The rows below fall into families. The same turns and mirrors carry the whole set onto itself and the rows of a family onto each other. For each named row, which other rows are in its family? Write them in the order they are listed.
These 35 rows form 7 families of 5 rows each.
J_152: [ 11.7  16.4 -32.2  -6.6  -3.5  21.0 -15.7 -11.1   5.8  17.7  27.6  -8.1
  49.9]
J_24: [ -5.1  -6.0 -30.3 -49.3  16.4  20.2  11.1  27.4 -10.0   9.7 -18.8 -20.2
  36.7]
J_657: [ 17.9  33.7  -5.8 -26.4   4.7   4.3  21.3   5.7  14.7 -11.8 -28.5  21.4
  15.0]
J_470: [-10.2   0.5 -11.3   6.2   4.3 -41.2 -21.3   7.0   5.7  30.5  10.1  -3.9
  15.1]
J_351: [  4.2  33.5   1.2 -39.6   3.7  12.4  24.4  -2.4  25.0 -10.1 -22.6  10.5
  18.9]
J_269: [-17.1  13.7  -1.7 -13.8  -7.4  -7.4  36.6  26.1  24.8  24.0  24.2   2.7
 -10.2]
J_69: [ 12.4  -8.8 -26.2   4.2   5.4 -42.4  -7.4  18.7   9.4  27.1  -2.8  -4.2
  16.7]
J_767: [-11.0  16.4   6.8  -0.9  -5.0  -0.8  36.9  33.9  17.6  23.4  21.6   4.4
  -6.3]
J_632: [ -6.2   6.1 -23.4   5.5   5.1 -40.1 -25.5  20.0   0.1  27.0   4.5  -8.7
  10.2]
J_900: [  6.1  24.5   6.6 -38.3   8.4   4.2  35.2   1.0  19.1 -13.6 -22.5   3.0
   9.1]
J_329: [-12.7  -1.0 -17.6 -49.2  19.5  28.2   6.5  22.2 -16.7   5.2 -17.0 -18.8
  37.1]
J_261: [  4.2  38.4   0.4 -41.4   2.4  12.4  24.2  -2.3   8.6 -12.8 -24.7   5.0
  18.9]
J_275: [ -0.5  -6.5 -22.1 -37.3  12.6  19.4  19.2  31.0 -12.6   7.5 -19.5 -24.5
  47.3]
J_100: [  2.8  17.8 -25.4 -14.4   6.7  28.2 -35.9  -1.8  -0.3  19.5  19.6 -11.3
  38.3]
J_260: [ -8.2  21.8   6.5 -15.2  -6.9  -0.1  35.8  25.5  16.8  21.4  19.1   3.7
 -17.6]
J_65: [  7.8  37.7   5.5 -25.3   3.6  10.1  30.0   2.0  17.6 -12.3 -22.4   9.8
  25.5]
J_845: [  7.7  10.4 -25.4 -10.3   0.8  17.1 -31.1  -6.4   3.7  32.6  27.0 -17.9
  40.3]
J_66: [  8.7   9.1 -21.2  -1.3   3.4  26.4 -21.0   3.3   4.3  26.9  23.7 -12.9
  49.9]
J_197: [ -2.5   7.4 -23.7   5.6   5.4 -44.1 -19.0  12.8  10.5  27.0  -0.2   3.4
  12.9]
J_504: [  6.4   3.8 -14.7  15.7   7.0 -36.9 -17.4  21.9   8.5  28.7  -2.1   2.0
  17.7]
J_587: [  6.9  10.2 -30.6 -13.5  14.1  22.4 -33.4  -1.2  -7.9  18.3  18.1 -11.2
  41.2]
J_217: [-18.3  11.4  16.0 -12.3  -3.6  -9.2  27.2  16.0  24.0  22.7  20.0   2.2
 -12.7]
J_49: [  5.5   4.9 -13.7   4.6   6.8 -40.5 -15.7  15.1   9.6  32.1   2.2  -1.3
   1.3]
J_892: [ -2.5  -1.9 -30.2 -48.2  11.3  20.0   9.4  21.2 -18.2  11.6 -11.5 -30.4
  40.0]
J_977: [ -4.3   3.4 -24.5  11.0   7.0 -36.3 -17.9  14.1  -1.2  28.2  15.0  -4.4
   9.7]
J_707: [-17.5  19.8   3.3  -7.8 -12.4  -9.6  28.5  18.1  22.7  19.2  28.0  -5.0
 -12.4]
J_756: [  5.4  30.4   7.4 -38.2   1.4   0.4  23.0  -0.8  24.5 -11.8 -25.8   1.8
   9.3]
J_324: [ -2.8  28.2  12.5 -40.7   8.0  11.5  24.1   1.5  17.4 -10.9 -24.8   8.4
  12.8]
J_788: [ -1.3  12.6 -33.4 -11.7   4.8  24.1 -27.7  -0.8   4.3  25.6  28.5  -7.9
  43.8]
J_728: [ -2.5  -2.7 -36.8 -39.4   8.8  20.7  26.7  34.5 -19.4   6.2  -6.7 -17.3
  36.0]
J_187: [ -9.6  10.5 -23.0 -11.9   8.3  19.0 -33.0  -3.6  -5.9  23.3  22.6 -10.9
  45.4]
J_422: [  1.6  -0.8 -20.5 -50.5  19.1  31.3  14.3  18.5 -10.3   2.6 -11.5 -22.8
  32.9]
J_142: [-11.3  19.4   3.0  -5.1  -3.8 -16.2  32.1  12.4  20.9  16.0  25.3   3.2
 -14.8]
J_746: [ -3.1  -3.4 -19.6 -51.8  14.1  27.6  14.1  27.7  -7.1   5.1 -14.5 -28.3
  29.0]
J_528: [  0.7  10.4  -2.0  -6.8  -6.1   6.3  34.7  26.7  23.8  24.9  29.9   8.1
 -10.8]

Same family as J_977: J_900, J_587, J_422, J_142
Same family as J_329: J_470, J_217, J_324, J_187
Same family as J_100: J_632, J_707, J_756, J_746
Same family as J_845: J_261, J_260, J_49, J_892
Same family as J_504: J_767, J_275, J_65, J_66
Same family as J_657: J_152, J_69, J_728, J_528

